Each path below is one point turned by a fixed rotation once a step. After each direction that follows a path, write how fast that rotation turns it, in degrees a step (0 if it stays still).
Each turn is a multiple of 5 degrees from 10 to 175, or 0.
path 1
[-10  22  20   0  24  32  -5  -8  18  -1  17 -26 -15 -33  40]
[ -1   6  16   1 -20  21 -19 -18 -15   2 -34 -39  26 -18  34]
[-12  46 -22 -25  -6  15   8 -16 -36 -10  19 -22   6 -14  24]
[-22  24   1  42 -24  -7 -13 -40  -4  -8  25  -5  10 -14  29]
[-52   2  10  -7  23  31  20 -29 -10   7   3   6  -4 -12  35]
[ 13  26  10   2  22  10 -29 -49 -11  -2 -30   3  14 -22  27]
[  5  16 -13  -6  20  29 -26  -7  -7  -6  33 -36  -1  -2  44]
[-13  29  23  33 -19  31  -5 -11   1 -29  -2 -32  24 -15  18]
[-44  21   7 -15  -4  14   0 -21 -39  17   7 -29   5 -38   9]
[  3  36 -12   8 -16 -14   5 -43   5  -2  -5   3  -1 -29  49]
[-27 -12 -12   1   2  18  -6 -33 -23  -5  13 -10  12  22  57]
[-12  43  16  15  32  30  -6 -39  -9 -33   0   8  16  -9  10]
[-14   6  20   3  22  12 -40 -23  -7  19  19 -32  -9 -32  24]
[  7  27   7  -4 -11  29  11  -2  13 -12 -17 -30   8 -28  49]
[-21  13  -9  -6 -24  10 -16 -26 -46  -1  -4 -29  28  -4  19]
[-24  51 -10  13   3   0  17 -28  -8 -12  32   4  -4 -20  21]
[-36 -10  17  24   1   4 -13 -47   0  12   0   1   2 -12  45]
[ -6  23   7 -25  34  34   4 -26  -9 -12 -19   1   7 -12  39]
[-18   1  16  15   4   2   2   0   4   1  11   3  -5 -11 -16]
90
[ 11   1   7  19 -13 -10 -11 -11   5  -6 -13   4   9  -1  -3]
170
[  6  -8   6   3  27   8 -11  -8   7  -3  -1  11  -2   9   4]
60
[ 12  16  -8  -4   7 -14 -12  -6  -5   6  13   3  -8  -9  -9]
115
path 2
[  4  32  -9  32 -12 -25 -34   3 -28  -9  12  19 -30  14 -29]
[ 15  22  -7  14  -5 -26  -7  19 -29   7   2  18 -45  17 -40]
[  5  14 -19  29  13  -5  10  28 -26  17  15  11 -50  26 -29]
[ -9  18 -23  53  14  -5 -15  19 -19  -1  26  10 -42  24  -8]
[ -2  31 -11  39  -9 -22 -32   0 -24 -18  20  17 -31  12 -25]
[ 10  29  -4  11 -18 -30 -13   6 -29   5   4  16 -42  16 -46]
[  8  13 -16  21   5 -13   9  26 -27  18   7   8 -46  24 -34]
[  3  15 -26  50  19  -2  -8  24 -26   6  25   8 -44  20 -10]
[ -3  29 -15  45  -1 -12 -34   4 -20 -15  25  20 -37  13 -12]
[  5  32  -4  24 -19 -28 -20   1 -26  -5  14  20 -38  15 -38]
[  9  18 -15  18  -3 -22   7  23 -30  16   3  10 -43  23 -40]
[  4  12 -24  38  17  -4   0  35 -26   7  18   7 -41  24 -22]
[ -2  24 -20  46  11  -8 -31   8 -21  -7  23  17 -41  11  -8]
[  3  34  -8  29 -12 -22 -26  -3 -19 -11  18  22 -39   8 -28]
[  5  27  -4  20 -13 -27   3  10 -30   8   3  14 -42  20 -46]
[  8  10 -24  38   8 -14   4  32 -30  17   8   6 -35  31 -23]
[  2  15 -25  45  20   0 -26  19 -27  -3  24  14 -41  14 -10]
[  0  35  -9  30  -5 -13 -28  -3 -21 -13  25  22 -44   8 -21]
[  6  -1 -13  12   3   2  -2  -1  11   4   7  17   3   4 -23]
0
[ -4   0   3  -6  -2  -2  30   0   2  13   0  -5  -9   4 -10]
85
[-16  11   5  12 -14  -5   3 -19   8  -8  10  -3   4  -1   2]
80
path 3
[ 14   7  11 -33 -33   8  -2   2  -1 -19  -2 -31  22  12 -46]
[  5   5  28  -6 -23  -3  30  35 -20  -9  13 -11  37   5 -29]
[-20  14  -1  -8  11  -1  31  30 -15  -5  49 -32  12  -7 -16]
[ 15  -5 -11 -35   7  22  19  23  15 -13  17 -50  -5 -10 -15]
[ 17 -19  11 -25   6  31  14  21   5   9 -15 -24  36   6 -36]
[-20  12  14 -18  -2  26  13   5 -26  22  14 -11  40  15 -40]
[ -8  24  13 -26 -24   7   9   5 -32 -12  26 -38  -3   0 -34]
[ 25 -10  13 -12 -12 -17  16  40 -14 -17   9 -42   5 -10 -34]
[  0  -8 -10 -11  22  -9  18  38   7   4  21 -22  44   1 -29]
[-13  12  -9 -37   2  31  19   5  24  -2  31 -27  30  10 -23]
[  9  -1  28 -30 -25  40  34  13  -6  -7   2 -21   4   0 -23]
[  1 -10  26  -7   6  12  20  25 -46  17   4 -29  11  -4 -31]
[-14   3 -18 -22   8 -12  -3   9 -21   5  28 -52  12   5 -42]
[ 18   3  -4 -29 -25  -7   2  12  19 -23   7 -39  19   8 -37]
[  8   4  23 -10 -15   7  36  38   8  -9  10  -4  49   7 -27]
[-20  14   9 -15  11  23  40  25 -19   6  44 -17  16  -2 -13]
[  5  -2  -1 -34   7  29  15  13  -9   1  16 -50 -18 -11 -20]
[ 25 -25   9 -21   4  15   4  20  -9  12 -18 -37  18   5 -46]
[-25  -1  -1  -4   2  -4  13   4   4  -7 -19  -6  -4  -2  -8]
0
[ -6  10  16   5 -10   4  13   2 -18  -3   9   6 -11  -5   8]
80
path 4
[-15 -18  -7  -5  -9   6 -15  10 -25   1 -34  23 -47 -24  20]
[ -2  18  33  17 -17  20 -17 -20 -31  22 -16  36 -14  -3 -14]
[ 16  31  -8  29  21 -15  23 -27 -14   0 -30  18   7  -3 -22]
[ 21  12 -34  16 -29  -3  36  18 -23 -22 -17  -1  -6 -16 -18]
[-16   5 -15  16 -28  28 -10  -3 -44 -11 -18 -39  -7   7  10]
[-20  14   1  27   3  -7 -45   0   8  -3 -40  -8 -34  -3  -1]
[  7  19 -18   1 -22  -4 -15  12  -6  41 -32  48 -21  11 -15]
[  7  -9  -2  13  11   2  25  -5 -58  22 -31  27   9  -3   6]
[  2  17  19  35  -6  -4  23  -1 -32 -40  -5  15 -21 -19  -9]
[  4  42 -21   2 -20  25   5 -29 -12 -17 -11 -19 -27   2 -26]
[ 14  -7 -26  18 -14  11 -21  -5  -1   7 -58 -28   5  -9 -10]
[-16   9 -10  36 -30 -16 -17  28 -15  10 -27  20  -1  17  19]
[-28   6 -17   5  16  -2   4  -8 -37  19 -12  30 -43  -1  13]
[ 17  -1  25   7   5  18  -1  -5 -28   5 -26  26 -28 -31 -37]
[ 26  46   6  24 -11   9  14 -15 -23  -9 -25   2  21  14 -23]
[  9  14 -45  18  -4 -11  19 -10 -14 -32 -38 -16  -4  -6  12]
[-18 -10 -20   9 -58  18 -15  11 -19  -7 -18  -5 -27 -15   7]
[-33  10   5  30   2  10 -37 -17 -20  30 -26   0 -17   8  -6]
[ -8   6  14  -6 -10 -14  17  -3   1  12 -12 -12  -6  -3   2]
0
[  8 -18   0 -13  -9  17   1   1 -10  11  -5  -5   4 -10  -6]
115
[-14  -6 -14  11  -4  -1  -7  13   5   8   3 -19  -3   3 -10]
60
[ 10   9   5  -1   4   3 -12 -10  17  10  -9   0   3   3 -20]
90
path 5
[-14  11  13 -18 -26  21  22  28 -21 -12 -14 -29  17   0  19]
[-23  26  -3  -9  13  11   6   3 -52 -28  19   0   5   7  13]
[-10  -8  12 -15 -26  24  22  -3 -33 -28  -9   2 -20 -20  17]
[-17  -4  -3 -10  -9  17  23  37 -38 -18  -5 -25  13  21   1]
[-16  32   2  -4 -19  24   5   1 -45 -16   7  19   9  -2  24]
[ -3 -13   5 -20  -8  22  33 -13 -46 -23   0 -13 -14   3  13]
[-25  -7  -7   6 -29  20  11  37 -39 -21   2   7   6  15   1]
[ -5  30   3 -13 -22  27  25  -9 -42  -3  -1 -10  18  15  25]
[ -8 -18 -11  -3  -4  19  12  -8 -59 -24  19  10 -17   9   4]
[ -7 -10  10  -1 -52  33  18  18 -27  -8 -13  -4   6   7   9]
[ -9  14 -11  -6  -3  20  12   0 -49  -5  19 -11  26  39   9]
[ -4   0  -2  -3 -34  32   3 -25 -41 -17  15  18 -17  -2  14]
[ -2 -28  -3  -6 -28  28  18   6 -34  -5   0 -32   1  28  -2]
[-18  15  -9  11 -32  23 -13  10 -41   0  21   6  19  22   7]
[  6  -4   2 -11 -24  29   9 -38 -40  -1  11 -13 -10   6  19]
[-15 -34 -15   9 -30  19  -6  14 -39 -16  17 -14  -7  21 -11]
[-10  19   1   0 -51  30 -10   1 -24  11   7 -17  21  17  13]
[ -5  -4 -12  -7  -3  16  -8 -29 -45 -12  33 -27  -6  18   5]
[  2 -27   1   0  -6   1   6   5   2  -7  -7  -2 -18  -8  -7]
115
[  9 -11  -7  11 -13   8  -2 -14  -3  13   6   6   3  18  -6]
10
[-18 -10  12   5  -4  -6  14  -6   6   3  18   0  11  -7   2]
0
[ 10   3   8 -10  -7   5  14 -12   8   9 -12 -17   2  -2  10]
155
path 6
[  5   0 -12 -50   0   8  17 -36   0 -12  36  16 -14 -20 -10]
[ -4 -11 -15 -32  -1  15  46  29  11   0  20   2 -30  27  -7]
[ 15  -9  -2 -39  11  -9  43 -21 -27 -37  11  -3   3 -15 -15]
[ 30 -24  -2 -23 -33   2  32   6  12 -10  16 -16 -31  37  -1]
[ 32 -29  -4  -4  27 -26  51  -2 -14 -24  -9  -7 -12 -18  -1]
[ 48 -10  -5   0 -24  13  10 -20  -8 -27  13 -18 -36  16  28]
[ 30 -35 -14   4  28 -15  32 -12   5  20  -7   2 -36 -14  11]
[ 26  14 -13  10   9  34  21 -20 -29 -17   9   2 -31   5  36]
[ 14 -26 -16 -19  14   6  15 -41  -6  46   3   6 -36   0   5]
[  8  23 -16   1  20  38  51  -4 -25   5  -3   8 -12  21  17]
[ 12  -5 -20 -39  -8  13  13 -50 -28  15  -9   0  -5   9 -11]
[ 21  13 -15  -5  -5  23  56   3  10  20 -15   3   0  38  -7]
[ 27   7 -34 -26  -5   0  22 -32 -22 -23 -34  -3   5  -2 -23]
[ 49   3  -9  -4 -27  14  26  -8  43   6 -13   8 -11  21 -13]
[ 27   0 -48  -3  29  -5  21  -4   5 -22 -33   8 -16 -19  -8]
[ 45  22 -18  -9 -14  25   3 -24  34 -18  17  17 -24  -4   6]
[  2 -10 -46 -17  28   1  18   8  23   8  -4  19 -43 -15  -8]
[ 11  28 -17 -20   8  34  22 -16   1 -32  34  20 -15 -12  11]
[-17   2   4 -18  -2   5  11   0 -10   7   5  -1  13  13 -10]
40
[-5 -3 -2 10 17 -4 17 20  7  9 -8  3 -1  2 -1]
145
[ -6   2  -4 -14  -1  -4  -3  14  17 -17  13   5  -3  -8  -9]
20
path 7
[-26  20  56 -11  17  19 -14  -1 -17  17  16  16 -15  -2  -8]
[ -9  22  38  12  -3  11 -30   2 -18  19  51  -9   6  -6  12]
[ -9  15  40 -20  -2  15  12 -23 -10  13  45 -33  -3  -7  -4]
[-27  18  43 -37 -16  17 -11  -5  -8   5  30  21 -13  -3 -16]
[-20  17  37   2   3  -5 -40   0  -6  10  46  -2  11  -6 -26]
[ -7   7  54  -3  26   2   7  -8  -8  18  40 -21 -21  -5  -3]
[ -7  13  41 -22 -20  13  -5   8  -8  19  47  14 -28  -2  10]
[ -5  11  26 -21 -20  -3 -25 -11   7   1  57 -12  12  -7 -23]
[-17   0  53 -21  21  -5   0 -11  12   9  34  -8 -13  -2 -33]
[ -3   3  47  -4   4   3 -23  20   5  17  42  23 -24  -5  -2]
[ 17   3  32   1  -9   2  -9  -2  12  12  66 -16   5  -3   3]
[  0  -7  43 -36  -7   6  17 -14  21  10  42  -2 -18   1 -19]
[ -7   0  39 -23 -11   0 -30   1  23   9  37  32  -9  -1 -19]
[ 11  -9  41   8  18  -4 -18  -8  23  12  50  -6   9  -1 -17]
[ 15 -13  54 -17   7  10  16  -4  22  22  36   1 -24   0  10]
[ 15  -2  30 -22 -29  14 -19  -3  26  12  45  21  -5  -2   3]
[  6 -15  33 -13   4  -2 -11 -29  35   8  38  -4  27   1 -29]
[  3 -15  53 -11  23   6  -1  -9  27  22  15  24 -12   4  -9]
[-11  11   0  -4  -2 -10  -1  12 -13  -4  14 -11 -15  -5 -11]
10
[ 3 -2  9 21 23 -5 -7 11 -4  7 -2  0 -6  1  7]
85
[ -3  -5  10 -10  14   2  24  -9   0   1 -10  -7 -12   1  -4]
125
[ 10   3  -3 -23  13  10 -15   8   2   6  -2 -11   2   0   2]
0
path 8
[ -3  -9 -25 -14  40 -22  -3  10  15  23 -34  -8  16  -6 -16]
[ -3 -17 -36   9  11 -14 -22  -5  21  19 -26  -5  24 -14 -33]
[ 14 -13 -32 -16  25   9 -12 -16  14  36 -21   5   7 -19 -24]
[ 23  -5  -6 -11  29 -17 -16 -16  27   5 -25  -8  17 -10 -40]
[-10 -30  -5  -4  20  -8 -16 -33  19  21 -19  14  -5 -20 -36]
[ -6 -12  -4 -22  52 -23  -2  -7   9  20 -28   2   1  -9 -27]
[-22 -18 -18   4  20 -35 -15  -8  19  13 -28  -6  19  -6 -32]
[-14 -23 -38 -12  25  -5 -11  -2  15  42 -23  10   7 -15 -16]
[ 19   1 -29 -12  29 -11 -12   0  22  13 -33  -9  26  -9 -28]
[  7 -18 -24   2   7   0 -26 -29  21  21 -17   5  10 -20 -40]
[ 14  -9  -3 -22  41  -8 -11 -22  11  25 -23   6  -1 -16 -30]
[ -5 -14   5  -1  31 -28 -18 -24  21   3 -26  -2  15  -9 -40]
[-23 -30 -12  -9  31 -16  -8 -13   9  37 -24  11  -3 -12 -21]
[ -8  -6 -23 -11  40 -25  -2   9  16  19 -35  -8  16  -6 -20]
[ -9 -22 -40   8   6 -13 -20  -7  22  23 -26  -2  19 -16 -32]
[ 16 -10 -29 -19  34   8 -12 -11  18  35 -25   2   7 -16 -20]
[ 19  -7 -11  -3  24 -12 -18 -21  29   1 -24  -7  19 -12 -44]
[ -9 -27  -4  -9  26 -12 -15 -31  14  27 -17  16  -6 -18 -33]
[-24  -5  -6   2   3 -15   6  17  -5   4  -6  -2   3   6   9]
55
[ -1   3   2  15 -11 -14  -7  -1   8 -18  -2  -9  14   3 -11]
140
[ -3  -4  -5   7  20   6 -15  -8 -11  -3  11  -3  14   5   8]
0
path 9
[ 24   1 -12  36  -4 -24 -21 -13  29   0 -17 -31 -29 -22 -13]
[ 24 -22  24   0  26 -27 -16  -7  20 -13 -13 -41 -15  24  -5]
[ 35 -11 -15   0 -23 -30 -11 -16  18 -26   1 -17 -44   2 -12]
[ 31   1  20 -25   3 -18 -26 -37  11 -29   2 -37  -1   9   7]
[ 21   9 -32 -18 -19   5 -13 -13  39 -23  -5 -27 -32   7  10]
[ 29  -6   2  -9  13  12 -33 -34  38 -13   3 -31  14 -17   0]
[ 22   4 -24  -6   3   4 -27  -6  42  23 -30 -33 -26   4   5]
[ 40 -35   8  11  15  -3 -34 -25  36  10  11 -11  -8   9  -8]
[ 43  -1  -1  -3 -12 -20 -42 -11   8  17 -24 -13 -41   4  14]
[ 35 -11  22  -3  -5  -8 -34 -17  28 -16  21  -6 -15  43   8]
[ 34  16   1  11 -24  -3 -44 -10  12 -21  -2  -9 -27 -10  27]
[ 12  26  22  11  -2   4 -28 -19  43 -14   6 -32   2  27  14]
[ 22   0 -17  33  -4   9 -35   8  40 -22 -14 -24 -22 -19  19]
[ 18   6  24  29  18 -21 -29 -19  36   6  -9 -43   0   6  -8]
[ 28 -26  -6  21   2 -22 -17  14  23 -20 -19 -27 -46  13   1]
[ 34  -6  24  12  -5 -36 -23 -37  15 -15  14 -27 -18   1 -14]
[ 22   2  -4 -23 -10 -16 -13  -2  10 -34 -15 -39 -36  15  17]
[ 26   4  -4  -1 -13  -2 -16 -38  41 -33  27 -30  -1   0 -11]
[-10   6  11  22  -1 -10   5  11  -2 -17   1  -9  -3  -1   0]
25
[  7   2   4   7  -1  -6  -9 -13 -12   1   2   3   7 -27   0]
145
[  1 -15  16  -6  19   6  -5   0  -3 -10   5  -3  14   4   7]
175
path 10
[ 19 -32  -2  -4  17 -10 -17  44   3 -32  -1  14   6 -17 -27]
[ 43 -10  17 -38   4 -22  20  23 -16   8 -24  20  -2  16   3]
[  6 -30   0 -22  23 -35   2   9   8 -42  -7  -3 -24 -26  -5]
[ 19 -10 -20 -18  21 -24   5  47  -4   8 -21  27 -10  21  26]
[ 11  -5 -21 -27  22 -35  11 -15 -19 -21 -20  32 -10 -31  -9]
[ 11 -18 -19  17  -7 -32  -5  51   5 -24 -10  36   8  -1   1]
[ 32  -8  -1 -35  22  -4   5   9 -24   0 -15  41  13 -15 -26]
[ 29 -23  13  -3 -17 -44  11  28  -2 -40 -12  -3  -3  -8 -12]
[ 17 -23  12 -36  41  -4  -3  46   5  -2  -3  21  -4  -2   1]
[ 31 -16 -16 -24   4 -43  21   3 -15 -17 -34  -9 -21  -1   5]
[-14  -9 -13 -14  24 -34  -2  37  12 -23   2  36 -15 -19  13]
[ 35 -13 -43  -8  17 -15  10  11 -26  -4 -36  29   8   6  -2]
[  5   0   8  -7  -6 -42  12  18  -4 -33   2  37  -1 -33 -22]
[ 31 -45  -7  -8  11   2 -10  41  -5 -12 -13  23  21   5  -7]
[ 38   5  27 -36   8 -32  24   9 -11 -14 -18  14 -13  -6 -19]
[  8 -49  -8 -18  12 -29 -11  38  14 -29  -5  -2 -12 -12   9]
[ 23   8  -6 -28  33 -23  23  18 -10   3 -28  32 -12  17  11]
[  8 -14 -35 -15   4 -48  -3   8 -13 -33  -9   9 -13 -33  -7]
[ -9  -5  -3 -13  17  10  -9  -9   0  -3   9   2  -1 -18 -11]
170
[ 14  -7  20   0 -11   8  -2   6  -2  -3   5  -1  12  -2 -18]
55
[ -5  11  -2  10  -4 -13  -7  11   6 -13   9 -13 -10  -8 -11]
145
[ 2 16 -2 -3 -7 10 -8 -9 23 -2 -8 -6 11 -3  5]
0
path 11
[  5 -28  32 -48  11 -11 -12 -28 -19   0   0 -14   9  11  13]
[-16   4 -13 -29  26   5  23  15 -10 -22  -8 -25  11  46  -2]
[  8  -5 -11   0  23 -12 -21 -11  -3  34 -30 -10  25  31  22]
[  5 -31  16 -25  16 -45  18 -17   6   7   5   2   5  31 -18]
[  0   5   1   5  48 -16   5  15 -29  -8  28 -23  17  25  20]
[  5 -17  13 -24  52  10 -12 -13  15  27 -16 -18   8   1   1]
[-18 -12   2 -37  17 -28  10  -5 -28  -7 -12   3  43   8 -25]
[  0   3  -5 -30  23   7  -3 -18 -43  19   9  -8  -4  37  27]
[ 10 -33   6 -18  17  11   1 -17  20 -12 -20 -28  20  35   3]
[-13   5  -1 -17  22 -46  -3  30  -9   9 -20  -9  21  29   6]
[ -2  -4 -10   3  46 -13  17 -36  -5  31  12   0   0  27   2]
[ 25 -36  12 -18  30 -23 -13  -8  -8 -14  16 -23  30   3  -4]
[-22   7  20 -33  47   0  13  26 -17   9  -8  -9   6  15  -2]
[-16   0 -21 -16  31   5 -10 -45  -5   9 -18  -9  34  13   4]
[ 20 -27   6 -48  -5 -20  -8  -3 -27   9  -1  -8  11  33  -6]
[-17  -1  18   0  27   6  28   1 -15  -5  -5 -18   9  49  24]
[  6  -5 -19 -12  38 -29 -26 -14  25  10 -15 -26  17  16  14]
[  8 -21   2 -10  31 -27  20   9 -18  28   1  10  20  22 -32]
[  2  -1   7  11  21  -9   1   3   3   4  16   1   1 -18  -8]
55
[ -4  -6   9   3   2   4  -6 -27  14   4  -6  -2  -2  -7  13]
135
[-19   1  22  -4  -5 -15  11   6  -3  -5  -5   7  -1  -2   5]
125
[ -7  -6  -3  11   2  10  23  -9   6 -10   0   2   9   7 -14]
155
